Here are some numbered points:
 58|-23|-32| 49|-29|-36|-60| 18|  8|-43| 92|-49|-31|-32| 19| 22| 74|  6|-51| 72| 38| -6|  5| 44|108| 38|-25| 75|-16 0
-20| 26|  6| -4|  7| 26| 29|-61| 18|-19|-37| -4| 63|-23|  4| 17|-11|-49| 58|-43|  2| -2| -5|-26|-22| -2|-32|-50| 35 1
 37|-56| 55| 64|  5|-18| 38|  4|-32|-44| 14| -8| 40|-21|-22|-43|-38|  9|-32|-31|-29|-22|-35| 46|-39|-10|-23|-48| -2 2
 37|-11| 25| 13| 37| 12| 31|-25|-16|-34|-27| 31| 49|-11| 16|-19|-24| 38|  0|-21| 55|  8| -7|-16|-40|-14| 11|-30|-32 3
-24| 32| -3|-15|-32| 15| -4|-23|  3| 39|-48|-18| 29|-36| 42|-36| -6| 17| 32|-21| 54|-52| 25|-25|-18| -5| 15|-34| 50 4
-16|-13| 35| -7|-21| -8| 20|  6|-13| 23|-34|-46|-27| 36|-12|-17|-16| 20|-37| 25| 28|-19|-44| -7|  0| 25| -1|  1|-49 5
-24|-11|-10|  9| -5|  2|-13|-25| 32|-41|  3| -8|  8| -8| 27|  7| 31|-16| -7| 27|-24| -2| 18| 33| 21| 39|-31| 17| 25 6
 19|-19| 22| 40|-19| -3|-42| 17| -1|  8| 43|-37|-21|-13| 34| 32| 43| 15|-43| 77| 25|-16| 25| 17| 59| 10|-44| 23| -5 7
 27| 39|-57| -2|-35|-72|-13| 38| 11| 28| 25|-36|-20|-31| -1|-20| 17| 22|-23| -8|-17|-17| 36| 47| 14|  4| 26| 40| 22 8
-39| -9| 17| 16|-14| 17|-29|-11| 48| -7|  3|  5|  6| 19| 13|  9| 43| 11| -6| 11|-31|-14| 33|  8|  2| 29|-49| 34|-23 9
-48| 24|-12|-34| 31| 36| 18|-54| 13| 27|-48| 28| 36|-35|-17| 50|-21|-80| 75|-41| -7| 21|  9|-40|-21| 19|-27|-26| 41 10
  27|  39|   2| -46|  -6|  60| -54|  38|   7| -19|  24|  12| -51|  -1|  63|  45| -13| -29|  38| -65|  35|  51| -10|-111| -30|-101|  45|  27|  36 11
 50|-14|-70| 17| 18|-62|  4| 33|  2| 30| 37|-48|  6|-36|-26|-39| 11| -3|-16|  8|-20|-38|  4| 24| 32| -6|  4| 34|  7 12
 18|-34|-11| 55|-10|-23|-11| 36| 11| 37| 55|  7| 31|-17|-40|  3| 40|  4|  9| 27|-41| -9| 73| 34|-28|-20|-35|-19| 29 13
Which five points above are nearest to each new point by angle, seen from the average point of the numbered points? Their numbers follow each, nearest first.
-61| 53| 23|-41|-59| 38|-41| 37| 52|  2| 23| 87|-13| 67|-23| 12|-10| 24| 40|-32| -1| 16| 25|-20|-30|-15| 18| 32| -5 11 9 10 4 1
-26| 61| 35|-30|-40| 32|-36| 11| 24|-14| 13| 51|  9| 50| -4| 19| -6| 37| 45| -6| 28| -3|  4|-36|-31|-18| 14|  8| -3 11 4 3 9 10
-19|  7|-40|-63|  8|-33|  0| 71|-37|117|-49|-43|-73| 59|-37|  9|-41| 18|-32| 13|-30|-40|-36|-35| 21|-32| 45| 27|-51 5 12 8 11 4
-32| 28| -6|-52|-51| 36|-15| 21| 43|-11| -4| 59|-38| 50|  6| 41| 50|  1| 40|-25| -5| 19| 32|-18| 13|-48| 14| 48|-34 11 9 10 6 5
-15| -9|-10| -4| 20|  2|  1|-56|  6|-30|-34| 21| 22|-20| 47|  0| 14|  4| 17| 55|  7|  4|-20| 18| 30| 20|-19|-10| 36 6 1 10 3 4
-25|-36|-15| 17| -8|  4| -5|-24| 37| 22|-12| 71|  7|-32| 50| -6|  2| 12|  8|-42|-41| 12| 28| 13| 10|-17|-49| 27| 28 9 10 6 1 13
-17| 20| 10|-22| 14| 17| 13| -1|  0| 51|-54| 31|  2| -4| 35| 26|  1|-20| 46|  7| -4| 12| 11|-23|-25|-56|-23|-18| 22 10 1 11 4 3
 13|-19| 40|-32| 32| 17| 32| 28|-54| 43|-27|-13|-72| -4| 54|-52|-75|  4|-38|-32| -1| 66|-20|-64|-31|-52|104|-31| 14 11 3 5 4 2
 44|-40|  4| 34| 24|-30| 20| 30|-61| 22| 14|-72|-16|-32| 29|-55|-62| -5|-49| -4| -6|  5|-39| -8|-23|-36| 50|-30| 46 2 12 5 3 8
 38| -4|-10| 46| -3|  0|-79|  3| 24|-20| 79|-11|  0|-28|  9| 27| 40| 21|-35| 40| 32| 16| 38|-13| 59| 36|-40| 42|-12 0 7 9 6 13
